[[ -1   6 -18  12  16]
 [ -8  11 -21  -2 -11]
 [ -2   0  26  -8   2]
 [  7 -19  -6  -4 -17]]
->
[-1 11 26 -4]

[[ -5 -35]
 [ -4  24]
 [ -7  28]
 [-13  27]
 [  0 -33]]
->
[-5 24]

[[-21 -13]
 [-14 -30]]
->
[-21 -30]

[[ -1  -1 -12 -14   2]
 [  8   8  -4  29   2]
 [ 22  22  13 -11  -8]
 [ -7  -7  -9   9  -1]
 [ 10  10  12  -8 -11]]
->
[ -1   8  13   9 -11]

[[ -2   8  19  23  24]
 [  3 -30  -9  -8  21]]
->
[ -2 -30]

[[ -1  35]
 [  8   5]
 [-37   5]
 [ -4  13]]
->
[-1  5]
---
[[ -7  -7  -1  -3  -1]
 [  0 -20   4  -2  15]
 [-11   6   7   1 -27]
 [ -5  18   1   5   6]
 [  0   3   2   1  -2]]
->
[[ -7  -7]
 [  0 -20]
 [-11   6]]

[[  4  29 -12  -5  -5]
 [ -2  21  -7   9   1]
 [ -3  22 -10   8  -3]]
->
[[ 4 29]
 [-2 21]
 [-3 22]]

[[ -3 -27 -15   9]
 [ 30 -23 -20  -1]
 [ 22  20  22  19]]
->
[[ -3 -27]
 [ 30 -23]
 [ 22  20]]

[[-15 -30 -16   2]
 [-35  -1  -1  15]
 [-25 -32  -6  31]
 [-32 -30 -17   2]]
->
[[-15 -30]
 [-35  -1]
 [-25 -32]]

[[ 14 -36  34]
 [-30  -2  29]
 [  2 -19  -2]]
->
[[ 14 -36]
 [-30  -2]
 [  2 -19]]

[[ -3  -1  13  29]
 [  1  -2 -10  14]
 [  3  -1   4  -9]]
->
[[-3 -1]
 [ 1 -2]
 [ 3 -1]]

[[-23 -12 -16  -1]
 [-19 -30 -35 -10]
 [ 30 -30 -34 -30]]
->
[[-23 -12]
 [-19 -30]
 [ 30 -30]]
---
[[ 23  16 -11   3  -7 -21]
 [ -7 -10   3   4  -6 -11]
 [ 20  14  -9   2  -6 -22]
 [ 28  19 -18  21 -28 -14]
 [  4  -4   1   1  -3 -22]
 [ -9 -10   3   4  -6  -6]
 [ 29  20 -17  13 -23 -14]
 [ -2  -8   3   2  -5 -17]]
->
[[ -9 -10   3   4  -6  -6]
 [ -7 -10   3   4  -6 -11]
 [ -2  -8   3   2  -5 -17]
 [  4  -4   1   1  -3 -22]
 [ 20  14  -9   2  -6 -22]
 [ 23  16 -11   3  -7 -21]
 [ 28  19 -18  21 -28 -14]
 [ 29  20 -17  13 -23 -14]]

[[ 10  -8 -14 -11  10   3   2]
 [  8   1   7   0   9   2   4]
 [  1   5   9   0   6  -3   5]
 [ 13  -6 -18   6   6  10   1]
 [-23   4 -22  31 -16  -7  -1]
 [ -2   5 -19  33   2  -3   1]
 [  9   0   0  -4   0   5  -6]
 [  4  15   3   9   1  -1   1]]
->
[[-23   4 -22  31 -16  -7  -1]
 [ -2   5 -19  33   2  -3   1]
 [  1   5   9   0   6  -3   5]
 [  4  15   3   9   1  -1   1]
 [  8   1   7   0   9   2   4]
 [  9   0   0  -4   0   5  -6]
 [ 10  -8 -14 -11  10   3   2]
 [ 13  -6 -18   6   6  10   1]]

[[ -9  18  -1  -1  -5  -3  -4   0]
 [-10  -4  -5  -1 -12   6   9 -11]
 [ -6  -8  -5 -12 -28  15  -4 -13]]
->
[[-10  -4  -5  -1 -12   6   9 -11]
 [ -9  18  -1  -1  -5  -3  -4   0]
 [ -6  -8  -5 -12 -28  15  -4 -13]]

[[ 10  12  13  13 -13   8   2 -13  25 -11]
 [ -2 -13 -16  -1   6 -20   6  13  -7 -36]]
->
[[ -2 -13 -16  -1   6 -20   6  13  -7 -36]
 [ 10  12  13  13 -13   8   2 -13  25 -11]]

[[-36  14   3]
 [-35 -29  27]
 [  8   9  -3]
 [-16 -17  15]
 [  6   2   0]]
->
[[-36  14   3]
 [-35 -29  27]
 [-16 -17  15]
 [  6   2   0]
 [  8   9  -3]]

[[ 17   6   4  14   9  33   6  12  14   6]
 [-12  -2  -5 -12 -12   0   0 -12  19  25]
 [ 35  32  23  28  28  18  12  18   5   1]
 [ -8   0  -3  -9  -9   0  -2  -9   7   8]
 [ 12   3  -6   4   3  33  -8  -4  13   1]
 [ -2  -6  -8  -4   3 -13 -12  -7 -13 -13]
 [ -5 -12 -10  -1   3 -13 -11   1 -13 -13]]
->
[[-12  -2  -5 -12 -12   0   0 -12  19  25]
 [ -8   0  -3  -9  -9   0  -2  -9   7   8]
 [ -5 -12 -10  -1   3 -13 -11   1 -13 -13]
 [ -2  -6  -8  -4   3 -13 -12  -7 -13 -13]
 [ 12   3  -6   4   3  33  -8  -4  13   1]
 [ 17   6   4  14   9  33   6  12  14   6]
 [ 35  32  23  28  28  18  12  18   5   1]]
